In the rows, zero is written as 128.
Where one turn sends some rows of the set: a few examples, then the rows asked
kam: [114 158 131 138  93 118 130 151 119  99 121 114 135 142 126 109 136 139
 139 150  92 122 130 134  82 141 104 122 119 122 134 153]
napem: [117 132 132 101 130 107 124 103 112 143 118 133 123 139 121 139 123 146
 116 110 159 115 152 148 142 133 100 103 113 162 123 123]
Rosud: [ 96 144 143 136 123 103 124 159 135 105 101 119 128  96 110 132 105 140
 108 136  87  97 125 133 125 147 122 118 119 117 129 139]
Rut: [100 161 113 134 122 145 135 124 104 149 137 118 137 137 125 127 133 124
 119 141 150 117 140  90 135 186 148 126 125 125 128 153]
Lanal: [119 114 138 134 134 110 147 108 152 134 103 137 126 147 122 123 154 130
 145 164 137 144 113 133 143 125 151 134  97 145 135 154]
led: [ 81 132 127 145 139  95 123 124 110  99 136 127 133 110 140 139 153 134
 146 163 131 143 123 147 133 109 136 127 102 142 119 120]
Sevi: [126 151 160 147 127 142 134 105 128 138 146 130 126 143 136 120 127 134
 166 150 159 134 114  79 119 157 110 126 120 159 133 127]
luz: [118 120 113 146 102 136 129 148 126 139 158  90 147 129 151 121 116 138
 134 159 117 134  99 115 120 141 139 122 133 121 179 124]
mifem: [ 95 124 125 136 123 149 115 150 135 142 144 118 122 111 143 107 129 139
 155  97 153 106 147 117 109 141 128 115 115 157 163 126]
Naf: [130 114 123 141 113 115 101 122 144 117 127  95 139  98 114 152 116 125
 154 129 138 171 134 110 132 135 124 144 122 121 136 126]
Lovil: [124 117 156 154 138 117 124 118 134 132 140 115 122  91 137 131 109 157
 108 147 150 156 103 142 129 135  97 128  98 136 126  99]
fil: [122 124 139 134 127 124 168 152 138 133 101 116 104 122 129 131 115 160
 132 115 137 100 131 138 136 118  84 113 126 128 122 115]
mezi: [118 145 136 124 123 144 123 146 101 150 114 144 131 109  98 101 131 147
 134 145 130 140 149 138 108 158 175 114 128 142 126 127]
penot: [117 159 101 162 103 145 144  88 110 113 144 139 124 126 115 141 134 135
 109 128 137 129 120 127 110 158 127 130 148 165 121 113]
tok: [116 142 133 137  78 131 106 144 135 109 116 133 134 145 141 124 137 134
  96 139  99 107 132 125 157 163 117 137 130 136 137 152]
vem: [ 98 168 156 126 128  80 152 105 131 125 139 140 124 137 144 142 129 126
 121 169 107 154 115 130 143 135 120 138 119 148 140 134]
rigiv: [127 116 140 141 115 116 141 121 146 117 132 132 152 109 168 145 136 139
 152 139 114 117 107 151 111 109 118 112 126 112 146 148]
Tenu: [107 115 145 119 129 146 121 124 125 131 101 135 138 110 164 133 110 127
 142 124 103 136 104  97 135 167 109 142 134 135 119 108]
Rara: [113 124 136 130 149 118 129 112  97 135 122 125 116 144 125 110 106 143
 113 122 114 148 127 139 126 117  91 106 148 127 129  93]
nera: [118 159 125 149 128 113 156 115 135 131 174 130 124 116 127 125 120 161
 108 136 123 109  93 121 134 137 142 168 125 152 138 109]
lafo: [126 143  92 143 110 143 134 123 120 142 133 148  97 142 144 115 129 179
  95 139 117 112 103 131 126 148 133 121 138 156 139 141]
nofa: [119 127 126 113 110 142 113 148 139 140 128 141 121 120 115 118 142 124
 139 158 108 118 159  96 113 112 130 119 117 131 155 161]
ripov: [145 143 117 165 126  97 149 123 134 144 111 111 143 108  99 118 138 162
 128 154 138 131 154 128 108 141 162 128 126 140 138 149]
mado: [105 146 118 136 117 103 142 116 118 140 126 134 133 112 125  98 114 145
 109  88 137 154 108  96 129 172 105 134 137 153 136 109]
fusi: [136 167 130 107 146 104 117 143 137 141 114 119 153 120 105 119 117 133
 106 125 164 138 150 131 130 155 142 127 141 136 153 123]

nofa goes to Rut
mezi goes to penot
Naf goes to luz
And these:
fil goes to Lanal
lafo goes to napem

